Rotation paths and how fast each direction turns (degrees each step)
Each turn is a multiple of 5 degrees from 10 to 175, or 0.
Each row of a path follows its step; steps can be skipped.

step 2: -30.0 -9.8 -9.2 13.4 -15.0 -21.0 0.2 0.2 31.2 18.2 9.5 9.7 5.0 -13.0 -0.4 -14.1 7.5 -20.6 0.8 5.5 -8.4 -12.5 4.8 12.6 -9.2 -11.7 -11.0 -0.9 14.6 -0.9 -11.2 4.7 -1.1 18.9 14.2 -16.5 -14.3 -4.0 14.0 10.5 12.6 21.1 6.7 -11.6 -5.2 -7.5 12.2 31.9 -15.7 4.8 -17.5 11.0
step 3: -3.2 -29.2 13.3 14.8 5.6 17.0 5.5 -8.9 23.3 -5.4 5.1 10.1 -0.7 -4.5 -15.5 4.1 8.3 -0.4 13.5 -17.5 -19.6 6.0 -23.8 2.9 6.1 -5.8 2.4 -17.8 -7.4 8.1 -8.2 15.3 -7.4 34.2 -18.3 8.0 4.7 -18.0 21.4 -1.3 13.8 -4.8 -11.5 -16.3 -4.9 0.8 9.6 9.3 -5.4 10.0 11.5 -28.4
step 4: -8.3 -25.0 -2.2 -17.3 -32.8 -14.9 15.3 -0.5 4.6 7.1 17.8 15.0 9.3 8.8 14.3 28.7 15.3 1.5 3.2 -12.4 13.4 5.8 9.7 13.5 21.0 4.8 18.0 -8.1 1.4 -3.4 18.1 13.9 -7.7 -0.7 -5.0 -14.2 1.0 -21.0 -5.5 3.1 12.6 -25.7 2.9 12.1 1.1 -8.3 16.2 -0.1 -12.2 8.3 -9.9 -20.0
step 8: -19.4 -22.3 14.4 17.8 -2.2 12.9 -20.7 -8.4 21.1 6.1 12.9 -7.4 5.0 4.5 2.1 1.8 -15.7 -28.7 -1.0 -26.8 -21.5 -12.9 -28.3 5.2 11.6 2.5 0.6 -14.6 9.1 1.5 4.8 -6.1 13.9 -0.7 -2.7 -14.9 -4.6 3.2 12.5 19.5 -1.4 -15.3 -4.8 13.2 0.0 4.3 -22.6 25.6 2.4 -4.5 8.5 8.8
step 9: 13.4 -14.9 -5.4 -1.0 -16.5 -18.9 -3.7 -14.7 4.7 17.4 28.4 -2.2 -0.3 -2.5 -4.0 -2.0 -6.4 1.9 -14.8 -10.5 12.5 -23.3 -3.3 22.4 -4.1 17.1 -7.5 10.7 12.2 3.3 11.9 2.5 19.5 8.9 -6.7 -5.7 -10.7 -20.6 18.9 21.1 9.9 -5.4 -11.0 -27.4 -5.0 -9.2 5.1 11.0 -16.7 -2.9 5.3 -31.7
step 11: -3.5 -5.1 -8.2 -3.3 -41.5 -4.7 16.5 1.2 8.7 23.5 -8.7 14.9 -16.9 -7.7 -6.0 14.2 2.4 -7.2 20.6 -0.6 -31.5 -1.4 9.6 12.4 -2.5 -3.7 2.6 2.1 7.2 10.0 3.5 -13.1 -7.5 10.8 -14.3 -3.4 -13.9 26.3 -22.2 -13.5 19.8 -9.0 1.5 -8.7 -8.5 -16.7 -2.4 6.3 -10.0 23.1 -6.8 -12.3
step 12: -15.8 -11.5 1.8 9.8 -6.1 13.7 4.4 -31.9 10.9 -2.3 -11.2 10.6 8.1 4.9 -5.7 22.1 1.4 19.3 11.9 2.4 -2.8 -26.4 6.5 17.9 23.2 -9.4 19.5 -5.4 19.1 1.0 -10.5 -7.9 -4.6 10.2 -31.3 16.9 4.7 -5.8 -10.7 0.8 3.9 14.9 1.5 -3.0 -20.3 14.6 28.2 -7.6 11.9 4.1 -4.7 9.0
step 13: -17.9 -13.7 14.0 -16.8 8.3 12.7 17.2 -12.0 36.8 -2.2 1.4 9.0 -3.2 4.8 4.3 6.3 -4.2 -8.3 14.5 -11.0 8.7 -20.0 -1.2 13.1 14.5 -19.0 -7.3 0.1 7.3 -11.5 33.4 -0.6 21.2 -1.8 4.8 -10.8 -12.7 -6.6 -2.3 -18.9 -13.3 -21.7 26.4 11.6 -5.3 -6.3 2.3 13.3 -1.5 3.4 -6.8 15.2
step 16: -5.9 -2.6 6.2 -17.7 -22.3 5.9 10.0 -0.6 3.2 3.2 -7.2 17.5 15.6 -1.1 3.5 16.0 -3.7 -12.4 -1.0 -2.9 -18.9 -0.9 -3.7 4.0 -2.8 35.7 11.3 -3.1 -6.9 -11.3 -7.0 16.7 -2.9 11.1 2.7 5.7 -17.5 -13.2 -13.3 5.3 17.1 -21.9 -6.5 -33.2 -9.5 17.0 -9.7 30.6 -21.9 -2.2 4.8 -18.0
Speeds:
2.8 1.7 -4.1 3.4 6.3 11.0 10.4 -1.7 2.7 7.8 5.4 2.2 0.0 -3.2 3.5 5.3 0.4 0.3 -0.8 -2.0 -5.6 -0.7 -1.4 -0.1 4.6 2.4 -0.4 3.8 -2.0 2.3 -1.9 0.9 0.1 -3.6 -0.3 -7.0 5.4 -4.4 -0.2 5.1 -2.0 -4.4 -2.4 1.6 -0.6 1.2 5.1 0.7 3.5 -3.7 -0.7 1.6
80
6.1 -2.5 -4.5 -1.7 6.1 -8.3 1.1 2.6 0.2 6.0 0.1 -3.1 1.1 1.8 0.2 2.7 2.4 -2.1 -1.3 -2.2 -2.3 4.4 -9.7 0.4 0.5 -0.4 3.0 -2.9 -0.3 5.4 -0.6 1.3 0.9 -1.2 3.2 3.2 -8.6 -1.7 5.1 0.3 0.7 5.7 1.0 -0.1 -0.8 6.7 -0.8 9.1 1.5 -3.4 -5.5 -5.1
55
-2.4 -8.1 7.3 7.5 6.8 -0.7 -0.5 -0.2 -4.5 2.3 3.0 0.9 2.3 9.5 1.7 -3.9 -1.5 3.9 0.2 -3.8 -3.7 0.3 2.0 -0.4 -3.1 5.5 1.1 5.0 -0.3 1.6 -5.5 -2.2 -6.4 -1.9 -3.1 1.7 3.3 -5.0 -2.4 -6.3 -3.5 2.4 5.7 2.0 -5.6 1.1 -4.3 0.8 -0.9 1.8 0.9 -1.6
160
-9.0 -1.7 0.6 0.1 -0.2 0.1 1.1 2.1 -2.6 5.6 9.3 2.3 5.5 2.0 -2.3 0.6 3.8 5.1 -1.1 6.5 4.0 6.6 -3.0 3.4 4.7 1.9 0.5 -6.0 3.5 1.2 -1.9 0.5 1.0 -0.7 4.5 0.6 -1.3 6.9 2.0 3.5 2.0 -2.9 0.4 -2.2 -5.9 1.5 -4.9 -5.0 -1.6 -1.2 -0.8 9.1
175
-0.6 0.6 1.1 -2.9 -0.8 -4.6 0.9 -4.3 5.5 -1.7 5.8 -2.1 -6.4 -4.3 -1.9 -0.6 -2.5 -1.0 -2.8 0.8 -3.7 2.9 -2.3 1.2 -0.6 5.0 2.2 -3.9 1.7 4.0 5.8 -5.0 -6.6 -2.6 -0.7 -0.8 5.9 1.8 -0.2 -2.6 -2.5 -7.6 11.5 0.3 9.2 0.3 -2.4 0.1 -2.7 -0.6 -6.2 0.7
155
3.2 -2.7 -4.7 1.7 -3.9 4.8 2.0 8.2 -0.7 2.1 1.3 -4.8 0.5 -1.1 3.1 -4.9 -4.7 0.6 4.8 2.3 6.4 1.2 1.8 -2.7 -5.9 2.1 2.6 -8.2 -4.4 0.8 6.4 -2.8 2.2 -7.0 -4.7 -0.7 4.5 -0.1 0.4 2.2 3.9 0.3 3.8 0.4 -6.7 5.7 3.2 0.6 -5.6 0.8 3.0 -4.5
70
-3.8 -1.3 0.7 3.7 0.9 0.3 -1.4 3.0 -1.6 -4.1 -3.4 -4.5 -2.7 -1.9 -1.5 0.8 0.8 0.8 2.6 -0.7 0.5 2.4 1.7 0.1 2.7 3.4 -2.4 1.7 -0.1 -9.6 2.0 4.9 -4.4 -9.3 5.2 -6.4 -7.2 -4.0 -2.3 -2.8 3.6 -1.9 2.5 -2.9 0.4 2.0 5.2 9.2 -1.1 2.1 -3.0 9.7
130

step 1: -5.0 19.3 -5.5 7.3 18.1 -22.2 -4.6 -32.4 19.5 -3.3 -7.8 6.3 -8.3 27.0 1.1 -2.9 -10.1 -20.7 15.8 5.5 9.3 14.4 14.9 -21.2 -12.1 12.1 -14.2 10.4 -5.2 -0.2 -1.2 4.5 6.0 25.2 27.9 -1.5 -4.7 14.6 1.9 9.7 25.1 5.2 -0.3 -6.6 -2.5 10.8 -3.4 -5.1 -1.1 13.0 -16.1 7.3
step 3: 1.8 20.0 -6.8 23.3 12.9 -22.3 -21.2 -21.9 -1.4 -1.4 2.8 -8.5 2.0 15.3 4.2 -2.5 -8.6 -12.5 -21.3 6.1 -16.4 16.1 -4.6 -3.9 -5.0 -0.7 -21.7 1.9 12.1 -20.0 -16.4 12.0 4.5 5.2 -8.3 13.5 -0.1 8.6 19.5 -1.8 -2.7 18.7 -4.4 -7.9 25.4 18.2 -10.0 -29.7 -1.6 -11.8 15.8 -3.9
step 4: 7.3 -5.3 -0.2 18.1 27.3 -12.3 -1.1 -29.8 -4.5 -12.1 16.8 2.1 21.8 35.2 -2.5 1.3 -0.8 -23.5 2.1 -4.6 15.6 35.7 7.3 0.5 -12.4 -0.1 -17.1 3.1 -4.0 -8.2 -4.7 8.6 -5.2 25.8 -8.9 16.3 -6.9 13.0 -0.1 4.2 -1.0 -4.7 0.1 5.4 1.9 20.4 3.8 -5.5 2.3 8.0 5.9 -14.0
step 5: 9.6 -3.8 -7.8 14.6 9.2 0.4 10.2 -28.4 -4.8 19.2 3.5 2.4 4.3 3.4 13.9 1.5 9.2 -10.5 -14.0 1.5 9.8 12.9 16.4 29.5 -22.7 -7.2 -38.9 3.4 -3.1 0.4 0.0 -10.5 15.7 21.5 -14.3 20.1 -9.7 17.2 -12.3 -6.3 9.3 10.9 -18.4 -7.7 8.0 0.9 14.0 -15.4 -9.1 6.0 -11.1 3.3
step 6: -20.4 8.0 -14.1 25.8 1.6 -16.6 -12.8 8.4 -1.5 15.2 -5.4 6.5 6.4 11.7 -13.8 4.4 3.3 -8.7 -3.0 -7.7 -2.5 17.4 6.2 14.0 -11.8 -1.4 -37.5 6.0 3.3 0.8 -2.9 -6.7 18.4 10.4 -19.9 16.3 -3.8 18.0 32.2 -3.7 -1.2 -4.9 3.2 -1.2 -5.1 -0.7 4.7 -31.6 -20.2 -18.4 -6.2 -2.8
step 8: -6.1 8.2 -13.0 8.3 4.5 -0.4 5.5 -5.5 -1.5 11.0 10.1 -15.6 -8.5 9.1 -7.3 -15.6 -19.5 -3.7 0.1 12.3 5.7 15.8 48.4 15.5 -18.5 1.1 -19.5 8.0 -15.8 -2.5 -17.7 -0.3 12.2 -0.2 -9.9 14.8 -8.6 6.7 1.2 7.7 10.1 -0.1 -26.7 -16.0 -3.2 -3.4 -9.4 -0.1 2.5 4.0 -32.8 -15.2
step 10: -10.4 9.4 6.5 26.7 1.7 -3.5 -18.9 -26.5 16.4 -7.1 -4.3 -11.0 -5.5 11.3 0.6 -3.9 17.9 -14.2 9.5 35.9 -19.1 2.0 8.8 -17.1 -6.1 9.0 -35.2 17.4 1.8 6.7 -3.3 -13.2 16.1 -2.1 0.3 -1.7 8.9 -13.7 13.0 17.0 2.8 11.2 -1.5 -16.3 -7.8 1.5 -6.4 -3.6 6.3 -3.7 -23.6 -3.2
step 13: 0.6 11.6 11.4 17.4 28.4 -12.4 -5.5 -35.2 4.0 4.3 -6.3 -1.0 -7.7 1.7 16.4 4.1 19.3 -15.3 2.7 10.4 13.5 23.1 -11.5 -10.2 -14.9 -1.9 -21.0 17.4 15.1 3.7 -8.6 -14.8 12.5 14.5 -9.5 -6.9 -11.0 2.2 7.6 17.1 23.1 -1.7 -11.3 -8.0 -1.3 -4.6 15.9 -18.6 0.6 -3.8 0.1 -23.2
step 15: 3.0 4.4 3.4 26.5 9.4 -0.8 -17.0 -20.6 -9.2 -3.7 8.3 -7.6 -2.2 15.2 -0.1 -4.1 7.4 -17.6 -4.5 -18.8 -1.5 19.7 10.3 7.9 -2.8 13.3 -10.7 -2.4 -15.6 1.9 -19.0 -4.2 23.2 -5.7 -42.7 16.5 0.9 19.7 25.0 1.8 5.3 -3.6 -13.7 1.2 20.4 -8.0 -11.7 -4.9 -5.3 16.5 16.0 -1.5
Speeds:
4.2 0.3 4.5 0.3 -1.5 -5.0 -1.9 -9.9 -4.8 7.2 3.2 -3.4 0.5 -3.2 -5.6 3.3 2.8 5.9 6.2 0.3 -4.1 -0.5 2.1 -4.5 2.2 -6.0 3.3 7.1 1.6 5.9 -0.8 -2.6 2.2 -8.5 -4.5 2.5 -1.9 1.0 0.9 -2.9 -0.7 -6.9 -0.3 2.5 0.2 -1.2 0.3 0.2 0.0 2.5 -2.7 -3.5
10
4.3 2.3 1.3 -5.1 4.8 0.0 -1.8 1.1 -0.6 -0.6 4.8 -4.2 0.7 3.3 1.7 -4.3 -2.0 5.8 -0.8 -1.4 2.4 3.6 5.8 1.1 -2.1 0.1 1.6 -0.7 0.7 -8.3 -2.8 6.5 -3.8 -1.4 -3.8 0.3 -4.8 0.3 -7.7 3.0 -1.5 -5.3 -4.7 -1.8 -4.1 3.9 -8.7 4.7 0.9 -0.4 7.6 -6.7
90
-8.2 1.3 3.8 -2.7 2.8 6.9 -0.2 -1.4 -1.5 -5.3 -0.9 0.2 -6.8 -0.7 -5.4 -0.3 1.1 9.9 0.9 -2.0 4.1 -2.1 0.7 0.6 -3.6 -6.2 -5.7 -1.3 1.5 2.9 3.5 -4.7 -2.6 1.2 -1.0 1.5 -3.8 1.1 -0.1 4.7 4.6 -3.3 4.6 -0.4 2.9 9.8 0.0 -1.8 -5.0 -0.1 1.4 6.0
60
-4.6 2.5 1.7 -0.2 6.1 -4.3 1.3 6.2 -0.9 -0.1 1.7 2.1 0.6 4.2 -3.5 -4.2 -1.1 -0.8 -1.8 -2.6 3.6 5.8 -6.5 2.9 1.7 -2.3 -2.1 -0.8 -2.8 -1.6 -3.4 -1.4 -3.0 -0.6 -1.0 -7.0 -0.6 -4.1 6.8 -0.9 3.7 -11.8 3.4 4.4 -0.2 -3.4 4.7 1.7 3.8 4.4 -5.8 -6.5
155
-5.1 4.4 3.0 1.9 1.7 -6.5 -5.9 -0.6 -3.0 -2.9 -3.1 -5.1 -3.3 -1.6 -3.8 -4.7 2.4 -1.0 -3.5 3.7 -4.3 -1.9 -4.1 -0.6 -1.1 -1.9 4.0 2.4 4.0 0.5 -1.2 4.9 -3.0 6.5 5.2 4.0 9.9 -0.6 -7.6 2.3 -1.3 -1.9 -6.5 4.4 -1.7 3.1 1.1 1.5 3.5 4.3 -3.6 4.3
40
-1.5 6.7 0.2 5.8 -5.1 2.4 6.7 -1.8 0.2 -2.9 -11.0 0.8 4.2 1.4 -0.1 -0.9 -2.9 -0.2 3.8 2.1 -2.5 -4.3 -2.4 1.7 -3.5 -5.5 3.6 -7.6 -0.3 3.9 -6.4 1.9 -0.6 1.7 -7.0 -2.3 0.6 1.2 2.6 -2.4 -5.8 -0.5 0.7 -0.7 2.9 5.4 -6.7 0.8 1.8 2.5 0.1 -6.2
90

step 0: -1.6 -12.6 -0.7 21.5 8.0 11.5 -6.4 -28.9 28.1 7.2 23.0 10.5 12.2 -4.9 -6.2 9.1 -1.8 -5.4 8.4 -3.5 17.2 -0.6 -10.6 -16.3 13.8 14.4 -33.3 -7.9 -33.5 -2.9 -13.8 1.6 3.0 -6.0 1.2 10.3 -1.7 20.5 -6.9 -4.3 7.8 6.1 19.5 -15.5 8.3 -0.8 16.7 19.8 -16.4 -19.3 -0.7 -4.0
step 4: 11.0 10.0 -23.8 0.8 25.2 -22.1 -11.8 -0.5 22.9 4.7 -9.2 5.0 20.2 0.2 -6.0 5.7 -19.6 1.4 20.3 7.9 -0.8 -14.0 17.2 -14.1 15.0 15.3 13.4 8.7 -13.0 25.3 -2.5 -16.3 18.7 1.0 5.8 27.8 7.7 25.8 -6.4 0.1 6.0 4.6 2.4 6.4 -8.3 -15.7 9.4 2.8 -22.9 0.5 10.2 -6.8
step 5: -17.3 -16.7 -29.4 10.7 -5.5 -12.2 20.8 -17.8 9.6 2.6 8.4 4.1 30.1 0.2 -16.2 5.1 6.2 -11.8 2.2 17.8 1.2 -1.5 -5.9 0.1 23.5 18.9 -12.2 -10.6 11.0 3.1 10.5 -15.5 -15.7 -12.1 3.7 2.2 0.7 12.1 -0.4 5.2 34.9 23.7 18.1 -4.1 -13.5 -10.8 12.4 6.5 -16.0 -17.6 -4.3 -1.6
step 7: -14.4 1.2 -13.4 16.3 17.0 -11.2 -19.4 -12.2 21.9 -4.4 32.0 8.5 15.6 -7.5 22.2 17.6 3.9 -9.9 15.0 6.5 13.4 -23.3 -11.2 2.2 4.1 13.1 -16.9 1.3 15.2 14.2 22.4 0.2 7.7 0.1 12.5 3.9 -9.4 23.2 -18.4 -3.1 0.7 19.4 16.6 -4.8 5.9 -24.8 3.9 9.0 1.7 -8.6 13.2 6.7
step 9: 10.4 -11.6 -21.8 12.2 10.4 -18.9 -8.2 -5.1 22.6 1.5 -2.7 9.4 24.3 -15.8 -0.7 19.1 -11.8 -11.7 4.2 16.1 -10.9 -8.3 -2.8 3.7 2.0 -30.1 -13.8 -12.0 -0.7 16.2 -6.4 14.5 1.1 11.1 0.6 14.0 -7.2 12.2 -13.6 4.0 -5.5 16.8 17.6 29.8 10.9 -25.9 -7.8 -15.5 -20.1 -5.5 8.0 -19.5
step 10: -25.8 22.5 -29.1 -3.0 -16.5 -27.5 3.8 -9.2 32.7 13.1 6.9 13.9 15.4 -6.2 -12.0 -0.7 -10.1 -1.2 27.4 1.8 19.1 -11.7 3.2 11.3 -3.1 -8.5 -16.7 -0.6 9.6 13.1 2.4 -14.3 -10.8 -30.3 -4.6 -6.7 1.5 13.5 11.5 -7.2 12.3 15.4 -7.1 9.0 -6.1 -16.3 -13.2 -5.8 -0.2 5.1 0.2 1.0
step 13: 3.7 -23.2 -1.5 11.7 21.3 -24.4 -2.1 -18.9 27.5 -8.7 19.7 4.3 16.4 -6.5 6.2 -3.6 -20.8 -6.8 3.3 1.0 8.9 -14.4 3.0 21.0 -15.6 2.4 -16.5 10.4 -11.4 -16.5 -26.2 -23.0 -9.7 -29.3 0.2 4.1 -8.6 9.3 4.3 -8.3 -8.0 -0.8 8.4 -16.9 1.2 -17.8 -8.8 -14.9 -5.2 17.9 9.6 -1.2
step 14: -10.8 -13.7 -12.1 1.4 11.4 -19.4 -20.1 -0.7 18.7 -2.1 7.5 9.4 -2.8 -1.9 13.6 -1.9 1.4 -9.9 4.3 -23.1 5.6 -17.2 -13.7 18.1 17.1 -16.8 -15.4 -33.0 7.3 -8.3 -16.5 8.5 -0.7 1.3 0.0 -12.0 -9.2 22.8 -20.5 -14.9 14.5 20.1 26.2 17.4 -1.3 -3.4 -0.4 7.8 -14.7 16.1 17.4 9.2
step 16: 4.4 -11.1 7.2 -5.1 -2.6 -37.1 1.4 -7.6 23.9 -3.6 -3.1 -11.9 26.0 -19.2 9.9 13.5 -23.3 -5.4 15.5 -15.5 7.1 6.1 1.5 16.1 7.1 -14.7 6.2 -0.5 -22.6 -2.3 -11.1 13.0 0.9 -10.1 -6.2 -10.4 -10.8 30.9 7.8 15.5 -0.9 19.0 6.6 12.6 -6.0 -5.5 1.5 9.5 -16.0 -9.0 28.6 -2.4
Speeds:
8.3 -4.5 4.8 3.6 2.8 3.9 -4.6 3.9 -0.3 0.5 4.8 -0.4 1.7 3.0 -2.4 4.4 -4.2 1.8 4.1 -0.8 6.6 1.9 8.2 -0.2 2.3 -0.1 4.5 8.0 1.9 0.2 5.3 5.7 0.5 -2.9 0.0 -5.2 1.1 1.3 -2.2 9.2 -3.3 0.7 -2.6 -4.1 1.5 -1.9 4.1 4.9 -4.4 0.4 1.5 0.6
85
-2.6 0.4 -6.3 -5.0 2.4 -4.6 3.7 -3.6 -5.8 2.4 0.4 4.8 5.2 0.0 -3.5 -4.0 1.2 -3.4 4.9 1.1 3.0 -1.0 9.7 -2.3 1.8 7.5 2.4 1.6 3.6 -3.8 -5.8 0.7 -3.0 7.2 -0.1 -0.5 1.7 0.4 6.5 3.1 2.0 -4.9 -3.8 -2.5 -4.8 1.7 5.4 -3.7 -0.4 -5.0 -0.3 -2.2
55
-4.8 -2.8 1.0 -4.9 2.2 1.0 3.5 -4.1 1.2 6.5 -1.1 -5.4 -1.6 -8.6 2.5 -1.4 -0.7 5.6 -8.2 1.3 5.5 1.0 -3.7 -5.8 -5.6 4.1 -2.7 6.6 1.4 -2.6 5.6 1.3 -0.9 1.2 8.0 -5.8 -1.2 0.9 2.8 -4.4 -2.8 -0.9 2.1 -3.4 0.9 -2.7 4.1 2.8 -2.6 -0.9 4.3 -2.0
65
1.2 -0.3 0.6 -5.4 -6.6 -5.7 -5.8 -2.1 0.9 3.3 0.3 9.0 0.1 2.8 -2.4 -0.8 1.0 -5.4 0.5 1.2 -3.7 -0.1 -0.2 -3.1 -4.6 -8.9 -6.3 3.0 4.7 -6.3 1.1 1.9 -2.8 -0.9 2.3 -4.5 0.7 1.0 -3.5 1.9 -6.1 -0.5 1.6 -3.2 -5.0 -4.4 -2.6 -2.5 3.5 8.5 1.0 -3.9
20
0.0 2.1 -3.9 -5.5 -5.8 1.1 -0.3 -3.3 -4.7 -7.9 8.9 -6.7 1.8 -3.8 1.9 -0.3 -0.6 -1.0 1.2 6.3 1.0 0.3 5.8 0.2 -1.2 -3.1 -2.2 2.0 -4.8 -1.2 3.4 -1.3 -5.4 -2.0 0.7 6.9 -2.8 1.4 0.6 -1.7 3.9 -3.5 -3.1 2.6 -0.9 -5.7 2.4 8.5 2.5 6.2 -2.2 4.9
135
-3.0 -0.2 -2.2 -1.3 -3.9 -1.4 -1.0 -2.7 -5.1 -6.5 -5.4 -1.8 2.1 12.4 1.3 -0.3 -4.5 -2.7 -5.0 -1.7 -0.9 -0.1 1.0 -1.1 2.6 2.6 5.6 1.5 -8.2 2.9 0.0 -3.9 -2.1 1.2 -0.3 -4.5 0.4 4.2 -3.8 -4.6 -2.7 4.7 3.8 -5.0 -1.4 1.6 4.3 5.3 1.8 -0.1 6.6 -6.4
25
-6.2 -5.4 4.2 4.4 5.7 -4.5 -3.0 1.3 2.3 -5.2 0.7 4.0 1.9 0.8 1.3 -3.5 -0.9 4.3 -1.5 5.8 -0.1 -2.3 0.9 -3.0 -1.7 0.9 -1.8 -2.1 -7.5 -1.4 2.6 1.4 -1.1 4.3 0.2 3.8 12.2 -4.1 3.5 2.1 -1.3 1.1 -1.7 -3.2 6.6 -4.0 -0.6 0.7 2.0 3.1 -7.6 -6.1
170
2.5 2.6 -1.6 -3.2 5.3 5.8 -3.1 -0.6 -4.4 0.4 -3.2 5.2 -0.1 1.4 1.4 -3.1 0.6 4.0 0.2 -5.7 0.8 4.3 -0.1 2.0 4.9 -6.5 -9.6 1.0 0.3 2.6 -1.5 0.4 -4.4 6.0 -3.1 2.1 -1.8 -7.9 -1.8 -3.8 -2.9 -1.3 1.7 6.0 2.3 -2.9 7.9 4.3 -7.5 -0.5 -0.8 -4.8
130
